The rows of R fall into 3 groups, and each row is roughly a mix of its group's hidden directions; one row fits no group.
R, 110 rows:
[[ 13 -24  37  19 -24 -10  12  18   2  11]
 [ 13 -17 -11  46   3  -5 -12 -17  19  15]
 [ 22  28   2 -25 -41   0  -6   8   9   1]
 [  5  20   8  28  -3 -21  -8 -35 -21 -18]
 [ -1 -26  -1  14  22 -25   6 -17 -17  34]
 [ 31   4 -32   1   9  19   7 -30  14  12]
 [-12 -18  49  15  13   3   4  19  -8  -6]
 [  4 -22  -1  17 -10  27 -41 -18 -12   1]
 [  4   5  11 -19  23 -18  38 -15 -15 -22]
 [ 20 -19  28  28 -25  12  -2 -18 -11 -15]
 [ -2  17 -16 -30  -8  41  -4  16  11 -14]
 [ -4  25  34  -8  23  25  15  -2  10 -20]
 [-12   3  39 -16 -11 -27   6  11  -3  28]
 [ 39 -25 -15   8  14 -31 -10   1   2 -10]
 [-32   3  -5  23  14  13  28 -19  17  19]
 [ -9  -4 -13   3  -3  15 -10  36 -31  31]
 [ 26   8  22  27  -3  13   1  -9   8  38]
 [ 33  19  12  22  -3  28 -14 -20   7  17]
 [ 41 -11   4  19  22  15  -8 -20  15  15]
 [-23   0 -15 -15  -7 -35  13  -1  14  34]
 [  0 -19  18  19   3 -36 -29  -2 -17 -17]
 [ -3  34  22   4 -27  18   3  23 -10 -21]
 [  2 -12   2 -26  -2 -32 -15 -13 -31 -22]
 [-31 -10   7  10  27  14  10  30  16 -20]
 [-25  -8  -4   2  51  -4   0 -10 -14  10]
 [  9  13 -51  13  -9 -15  11 -10   9 -10]
 [  2 -15  -5 -23  23 -28 -16 -13   3 -35]
 [ 17  15  12 -14 -32   5  24  14  25  21]
 [  1  14  42 -13 -14  12   8  33  12  -5]
 [-24 -30  20  14  15 -32  -3   9 -14  13]
 [ -7  -4  -5  12 -31  -5   4 -47  17   4]
 [ 12   1 -26 -10  -5  19  19 -16  15  40]
 [  3  36   1 -16 -17 -31  -1 -20   0 -22]
 [ -2 -21   4  41  11 -20   9   4  17  26]
 [  8 -40   8  36 -19  -9   7  13   3  -5]
 [-20  15  -7  11   9  41   3 -31  13   5]
 [ 14  38   1 -31 -16   7   2 -25   1  16]
 [ 45  -9   9 -14 -11  11   5  32   4  -3]
 [ 13   1  16  41 -10 -13 -31  18   2  -6]
 [-25  -2   9   2  39   0 -13 -26 -25  -7]
 [ 18  24  -9  16  -5  10 -17   2 -19  42]
 [-39  -5  22   6  13  10   6  23  14 -26]
 [  4 -53 -14   9  -5  -5 -18  -2   7 -14]
 [-31 -20 -13  -3 -33  -8  31   7   6   8]
 [ -2 -17  -7  35  -7  27 -27   4 -13  22]
 [ -1   2 -20 -12  24  21  18  17  21 -34]
 [ 29 -23  -2   8  17  25 -29 -12  -4  21]
 [ 11   0  17   1  27  16  28   6 -19 -34]
 [ -5 -36 -20   5  25 -19  -1 -25  16  12]
 [-21 -16 -22  -8   9  25  14  21  30  15]
 [-22  33  21 -26  19  23   4   3   6  -9]
 [ 15 -36 -20  20  -1 -12 -10  33  -1   7]
 [-21 -13 -13   9 -15  12   1  40 -24  21]
 [ -4  32  27 -13  -8   3  22   5  10 -34]
 [ -5  -2  54  -3   2  12  -7  18  -7  13]
 [ 11   8 -29 -43  -1  24   2 -13  -3 -12]
 [-24 -16 -12 -12  27  17  29  15  24  -4]
 [ 23  12  10 -49   5 -10  10   5   0 -19]
 [ 15  20   2 -12   0  16  21 -38   3  28]
 [ 17  35  16 -25  -3  10  30  13   0  14]
 [-18  -5 -27 -38   3  13  23  19  11  -8]
 [ -6 -15 -10 -22  12 -35  -9 -14   4 -35]
 [ 24  27  20  21 -26  10 -28   2  -8   5]
 [ 14  -6 -24   4 -31 -22 -27 -20 -15 -11]
 [ 10  29  -2 -21 -40   8 -17  -4 -20   9]
 [ 15  37  24 -33   7  10 -10   0 -14   8]
 [-43  -3 -23  15  -1 -25   8 -17  -5 -11]
 [ 10  -7  15  15 -15  21  11  46   4 -14]
 [ 24 -15 -29   7  23  17   9  10  33   0]
 [  0 -18  19   9  28  -2 -20  12   2 -41]
 [-13  14   4   7  24  14  32   1   8  38]
 [-38  18 -24 -20  10  -1   5  14  25  -9]
 [ 22 -27 -18  14   0  -3 -35 -25  -1  13]
 [-19  -7 -15 -11  40 -33   3 -16   6  -3]
 [ 26  -9  21  17   5  17   8 -37 -19  12]
 [-17   2  11 -15   3   3 -28 -11 -13 -45]
 [  4  10   9  37 -19  32 -11  21 -10  14]
 [  1  19  38 -21  -9   3  19  22  13  20]
 [-33  -6  34 -18  -5  21  -3  17  -3  19]
 [ 36 -25 -19 -13  -6  -8 -29 -13  -8  14]
 [-11  22  -5  11 -26   9  10 -28  -2  36]
 [-32  14  15  -9  -3  15  -4  22  16 -36]
 [-31 -31  -3  -4  -4 -38 -13   1 -15   2]
 [  4 -33  23   8  27 -31  16   8   0   7]
 [  7  -9   7   4  -9  24  36  -4  20  34]
 [ 21  12  -7  11  -3 -15 -27  -7 -14 -43]
 [  6   6  28   8 -12  31  -8  13   1 -39]
 [ -4 -33  -4  17  20 -22  15  21   2  28]
 [-11 -42  -5  -1  -3 -26 -28   6  -3  17]
 [-35  15 -29 -12   7   4 -13   3  13 -31]
 [-18   2  -4  40 -36  13 -13   8 -10   5]
 [ -9   9   8 -22  11  26  42  -2   9  20]
 [-16 -24   1   5  10 -34  14  21   5  31]
 [ -2  13  27  -4  -9  26  -4  30  10 -33]
 [-10  18 -12  16 -11   8   4  21 -21  43]
 [-30  19   5  31  -1  -7  21  30   4  -9]
 [-24  16 -42 -21  -6 -18 -12  -5  11  -7]
 [-16  -1 -47  -1 -14 -16  19 -10   6  17]
 [-22   1 -24   1   5   6 -18  24   9 -41]
 [ 16   2  26  23 -24  29  11  -2  23 -14]
 [ -4 -15  -4   9  14  -2  34  -5  18  41]
 [-15 -20 -12  26 -15 -15 -24  21  -9 -28]
 [  2 -11 -25 -44  11  21   3   9   8 -18]
 [-15 -13   1   3   6 -22  22 -28   1  39]
 [ 18   4  10  40   7 -16 -25 -14  -5 -24]
 [ 14  10  19 -11  12  46  -3   4 -12  23]
 [-13 -22  15  -7   7   3  -3   0  11 -51]
 [  9  38 -17   7 -21 -13  15 -27 -16  -7]
 [ 29  13   7  -1  -4  29  -1 -22   1  37]
 [ 31  27 -16 -20 -34   2  -9 -13   1   4]]
Here is one row of each group, with its name. Which group are the others in?
[-25  21   6  26   7  16  23 -12   9  30]
E
[ 32   3  17 -10  -1 -14   7  -1 -15  43]
W
[ -2   2  24 -16  -3  38  -9 -16  -2  34]
N

[ -8  26   3 -24  25 -22  -5 -33   0 -15]
E
[ 15  -3  33   7 -34   4  24 -12  10  19]
W
[ 13 -10  23   2  -8 -21   9 -11 -13  46]
N
[-22 -10  -4 -14  29 -20 -21 -12  -7 -33]
E
[-35  18 -26   6  -7  29  15  -5  18   7]
N
[ 22 -12  -2 -30  39 -14  12  18   6   0]
E
[ 11  24 -14  11 -14 -22 -38   3 -25  -5]
E
[ -5  25 -23  -6 -21   6  29 -16   1  30]
N
[-15  31  11 -18  11 -20  27  20   2 -23]
E
